One turn or mirror swaps these rows in pairs. Which row does each one swap with?
geg: [ 1.34  1.37  1.25  2.14 -1.15  1.57 -1.05  0.02  1.22  0.83  0.78 -0.66
 -1.86 -0.07 -2.28 -3.04 -0.95 -3.40 -2.00]
rukug: [ 1.03  1.07  1.19 -0.20  0.29 -0.98 -0.91 -2.32 -1.02  2.19 -1.32  1.67
 -0.25  1.17  0.09 -4.44 -1.16 -0.93 -0.44]
bafo: [-0.31  0.35  1.53 -0.91 -3.09 -0.41  1.14 -1.67  0.11  2.17  1.08 -3.76
  0.73 -1.36 -1.83 -0.84 -2.07 -2.06 -1.04]
mor: [-0.56  2.13 -1.89  2.62  1.79  1.83 -1.07 -2.73  1.34  0.09 -1.38 -0.68
 -0.33 -0.33 -0.15 -0.30 -1.31 -3.27 -1.40]
gomas: [-0.81  0.06  2.02  1.82  0.88  0.44  1.37 -0.02 -0.31  2.66  0.05 -0.82
  4.26 -0.89  1.94 -0.18 -0.02 -0.58 -2.83]
kure: [ 0.29  3.17  2.96  0.66  1.34  0.06  1.44 -1.11  1.06  0.44 -1.87  0.18
  0.99  3.34 -0.40  1.92  0.21 -0.67 -2.22]
Nede: [-2.59  1.63 -1.29 -0.31 -1.41  1.00  3.87 -0.53 -0.15  1.85 -1.85 -0.97
  0.33  0.97 -1.38 -0.42 -2.88 -2.33 -1.16]
zovol: [-0.92 -0.92 -0.41 -0.81  2.03  1.83 -1.24 -0.57  0.85  0.49  1.97 -0.49
 -0.37  1.24 -1.45 -1.66 -1.74 -3.28 -2.52]
tuk: [ 1.36 -1.34  0.89 -0.83 -1.67  0.02  0.55 -2.12  3.29  0.81 -1.55 -1.47
 -1.82  1.10 -1.98 -1.47  0.21 -0.13 -1.94]
sig: [-0.24 -0.64  2.01 -0.52 -1.35  2.21  1.49 -0.85 -1.07 -0.45 -0.60 -3.36
  1.17 -0.25 -0.88 -0.55  1.73  0.72 -0.12]
Rek: [ 1.75  2.11  1.39  0.71 -3.11 -0.45  1.05  0.50  1.61  2.84  0.43 -2.76
  1.03 -0.90 -2.69 -2.51 -1.40 -0.69 -0.83]
devem: [ 2.19  2.41  2.72  0.14 -0.96  1.82  2.40 -2.04  1.98  2.32 -1.17 -1.66
  1.59 -0.23  0.57  0.71 -0.52 -0.59 -4.40]
turo: [-0.10  1.24 -0.85  0.08  3.10  2.57  0.64  1.71  0.51  2.05 -1.54 -2.43
  1.33  1.81 -2.11 -2.10 -0.25 -2.22 -0.97]
nom: [ 1.46 -1.00  1.54  0.06 -2.22  1.40 -0.63 -2.11 -1.81  1.09 -1.31 -1.41
  3.61  1.85  0.11 -2.17 -2.39 -1.34  0.17]
dezaz: [ 0.65  0.27 -0.90  1.67  1.32  2.08  1.11 -3.16  0.83  0.50 -1.65 -1.35
 -1.93  1.30 -1.54  0.83  1.62 -0.89 -2.58]
Vavag: [-1.58  0.32  0.11  2.36  0.32  1.19  3.46 -1.52 -1.66  1.69 -1.19  0.73
 -1.36  0.42  0.71 -1.44  0.02 -2.93 -2.03]
vivot: [ 0.27  0.61  0.72 -1.18  0.51  0.09  1.07  1.30  1.13  0.92  1.68 -2.70
  2.82 -0.49 -1.66 -2.24 -0.91 -1.01  1.74]
mobe: [ 0.56  2.17 -0.63 -2.48 -0.39  0.59 -0.04 -1.35 -0.19  4.33 -2.32 -0.91
  1.21 -0.10  1.77  0.24 -1.12 -2.40 -0.72]
Zez: [-0.13 -1.74  1.06  0.69 -1.29  0.52 -1.40  0.10  2.27  3.05 -1.80 -1.33
 -1.15  1.17 -2.13 -2.96 -0.57 -1.99 -1.93]
Luz: [-0.33 -0.85  0.38  0.35  0.09  2.68 -0.41 -0.95 -1.72  1.82 -3.87 -0.81
  2.61  2.81 -0.75 -1.46  0.98 -0.94 -0.47]
Kagir: [ 1.08  3.30  0.26  0.98 -0.45  1.24  2.75 -0.42  1.83  2.07  1.72 -1.47
 -0.08  0.63 -1.28  1.79 -2.42  0.64 -1.22]
Zon: [-0.60  2.93 -0.30  3.69  0.45  2.31  1.55 -1.59  1.17  3.52 -1.63 -1.23
 -0.82  0.54 -1.67  0.44 -1.57 -0.62 -0.05]
tal: [ 1.18  1.19 -0.62  2.38  1.40 -0.10  0.08 -1.85  1.30 -0.70 -0.78 -2.97
  0.35  0.86  1.53 -0.19 -0.88 -4.38 -0.12]
Fuze: [ 2.21  2.65  1.99 -0.18 -1.20  0.36  1.68  0.12 -1.24  3.06 -1.46 -1.08
  0.58 -1.19  0.18  1.84 -1.72 -0.91  0.65]
feda: [ 0.78  0.98 -0.07 -0.20  1.56  0.33 -2.05 -2.06 -2.61  0.22 -1.15 -2.89
  1.87  1.61 -0.13 -1.67 -0.93 -0.12  0.23]
feg: [-0.31 -0.24  4.43 -1.74 -0.62  1.76  0.55 -0.44 -0.11 -0.93 -1.46 -1.00
  1.03 -0.34 -0.20 -0.81 -0.30 -2.57  0.91]
feno: [ 2.45 -1.16  2.26  1.39  0.78  0.71 -2.49 -0.94  0.42  0.71 -0.70 -2.54
 -0.39  0.90  0.14 -3.04 -0.41 -2.74 -0.25]
kineg: [ 1.35 -0.25  3.50  2.97 -2.19  0.63 -0.25 -0.11  1.73  1.61 -2.01  0.71
 -0.17  1.58  0.44 -0.04 -1.11 -0.22  0.35]
rimu: [ 1.60  0.80  3.26  3.50 -0.22  2.52 -0.27 -2.59 -0.42  0.65 -1.48  0.79
  1.45 -0.66 -0.23 -0.56 -1.23 -1.26 -3.60]
Fas: [-1.31  1.36 -2.38  2.04  0.66  1.17  2.00 -0.93  1.40 -0.05  1.07 -1.31
  1.95  0.96 -0.80  0.41 -2.50 -0.13  1.17]
gibup: [ 1.17 -3.32  0.08 -0.82  0.73 -0.82  2.02 -2.28  1.61  0.95  0.90 -0.55
  0.15  1.64 -0.11  0.21 -0.40 -2.12 -0.34]
felan: [ 0.30  1.85 -0.37  1.23 -0.23  0.91  0.89 -0.71  0.06 -1.43 -2.74  0.71
  2.13 -0.07 -1.48 -0.39  2.29 -2.40  0.18]
rekod: [ 0.49 -0.22  0.64 -0.15  1.76 -0.03  2.36  1.90  0.86 -0.74  0.08  1.33
  2.68  0.52 -0.64 -0.98 -0.63  0.92 -0.91]
nuz: [ 0.89  0.84 -1.06  1.10  0.43  1.88  3.40 -0.68  0.76  0.16  2.18  1.14
  2.12  2.13  1.24 -0.20 -1.13 -1.55 -1.82]
Repul: [ 0.57  0.65  1.38  0.54  1.07  3.47  0.26  1.50 -1.23 -0.20 -1.00  1.82
  0.87  1.78 -2.01 -0.05 -1.33 -1.26 -2.33]
saf: [-0.52  1.75 -0.13 -0.03 -0.17 -2.40  1.88  1.23  1.94  3.34 -1.09 -1.29
  2.48  1.33  0.54  0.21 -0.53 -2.86 -1.08]
kisas: [ 1.78  1.32  1.79 -1.70 -2.15  0.30  1.20 -1.60  0.51  4.26 -0.07 -1.39
  1.74 -0.94  0.77 -2.26  0.35 -0.54  0.50]
tarib: [ 1.35  1.10  0.00 -2.43 -1.94  2.65 -0.19 -0.70 -1.91  1.63 -0.69  0.67
  2.19  1.01 -0.21  0.27 -1.82  0.20 -2.11]
renof: [-0.81  2.51  0.64 -0.18  1.19  1.11 -0.97 -1.62  1.44  4.30 -0.93 -2.97
 -1.62 -0.41  0.14 -0.94 -0.36 -1.58 -2.80]
ver: [-1.12  2.40 -1.37  0.65  0.93 -0.28  1.24 -0.91  1.66 -0.41  0.98 -2.32
  1.93  2.63  0.37 -1.07 -2.46  0.66 -2.03]
ros: [ 0.85  1.81 -0.03  2.80  1.48  1.21  0.85 -3.48  3.16  0.51 -3.31 -0.81
  1.71  1.15 -0.55 -0.66 -1.72  0.20  0.43]
bifas: [-0.59  2.18  1.33 -1.71  0.18  0.29 -0.13 -1.66 -0.41 -0.92 -1.15 -1.28
  0.64  0.27  0.54 -3.90 -3.04 -3.03 -0.18]
sis: [ 1.30  0.63  2.54  1.24  1.36  2.42 -0.44 -2.27  1.74  3.14  0.30 -0.37
 -0.82 -1.62 -2.40 -0.01 -3.09 -0.65 -1.12]
niki: [ 2.00 -1.01  1.55  1.39 -2.08  1.74  2.01  0.07  1.27  0.61 -2.64 -1.92
  1.03  0.69 -3.01 -2.04 -1.23 -3.84 -0.50]
Fipu: [ 0.60  0.05  0.72  1.04  0.30  1.41 -0.44  0.80  1.03  0.57 -0.05 -0.32
  1.42  0.03 -3.75 -4.56 -1.55 -2.00  0.43]
kon: [ 0.00  1.31  0.67  2.67 -0.82  1.59  3.07 -2.77  0.02  0.73 -1.80 -1.17
  2.94  0.65  0.05 -0.57  0.10  0.31 -4.14]
nanov: [ 0.35 -0.86  2.30  2.53 -0.72  1.24  2.09 -1.15 -1.13  0.78  0.02 -2.23
 -0.71 -0.13 -1.45 -0.17 -0.50  0.14 -4.55]
kiga: [ 2.54  2.17  2.23  2.40  0.27 -0.01 -0.37 -1.46 -0.73 -0.32  1.12 -1.69
  2.02  2.89 -0.24  1.10 -0.90 -0.07 -1.75]
fedav: [-2.41  0.68  1.78  0.91 -0.12 -1.15  3.28 -2.55  1.17  2.74 -1.02 -0.66
 -0.55  2.30 -1.22 -0.01 -1.37 -1.54 -3.13]
Non: [-0.10 -1.34  0.81 -0.33  0.83  0.63  1.59  0.23  2.24  1.04  0.82  1.67
  1.81 -0.09  0.90 -1.29 -1.71 -2.01 -4.25]
daz: [ 0.48 -1.66  0.66 -2.08  0.83  1.78  0.64 -1.26  0.33  0.39 -0.37 -1.47
  4.08  2.22  0.62 -0.59 -1.31 -2.16  0.51]
fodop: [-0.57  2.03  2.02  0.59  0.01 -1.97  0.29 -1.39  1.83  1.69 -0.40  0.16
  2.19 -0.39 -0.54 -3.34 -4.09 -1.18 -1.14]
guv: [-2.12  1.09 -1.52  2.04  1.72  1.15 -0.73 -2.30  1.58  2.35 -0.93 -1.16
 -1.02  1.50 -1.10 -0.86  0.76 -0.86  1.11]
rebo: [ 3.38  2.83  0.11 -0.70  0.19  0.18  1.43 -1.28  1.50  0.75 -1.46 -2.62
 -0.95 -0.14  2.36 -1.68  0.11 -1.65 -2.06]
kamog: [ 0.06  0.88  0.02 -1.92 -1.76  1.08  1.25 -0.88  2.43 -0.43  0.05  1.17
  0.22 -1.88  0.48 -0.47 -3.29 -0.88 -0.81]
gif: [-0.27  1.47  3.52  1.09  1.68  1.22 -0.67 -0.64 -0.71  3.77 -2.73 -0.54
  1.46 -1.24 -0.50 -0.05  0.39 -0.32  0.04]

Vavag pairs with rukug
Fas pairs with Rek
mor pairs with Zez
rebo pairs with gibup
Nede pairs with fodop
kamog pairs with saf
tarib pairs with gomas
rekod pairs with Fuze
gif pairs with Repul
renof pairs with zovol
kineg pairs with felan
bafo pairs with ver
feno pairs with dezaz

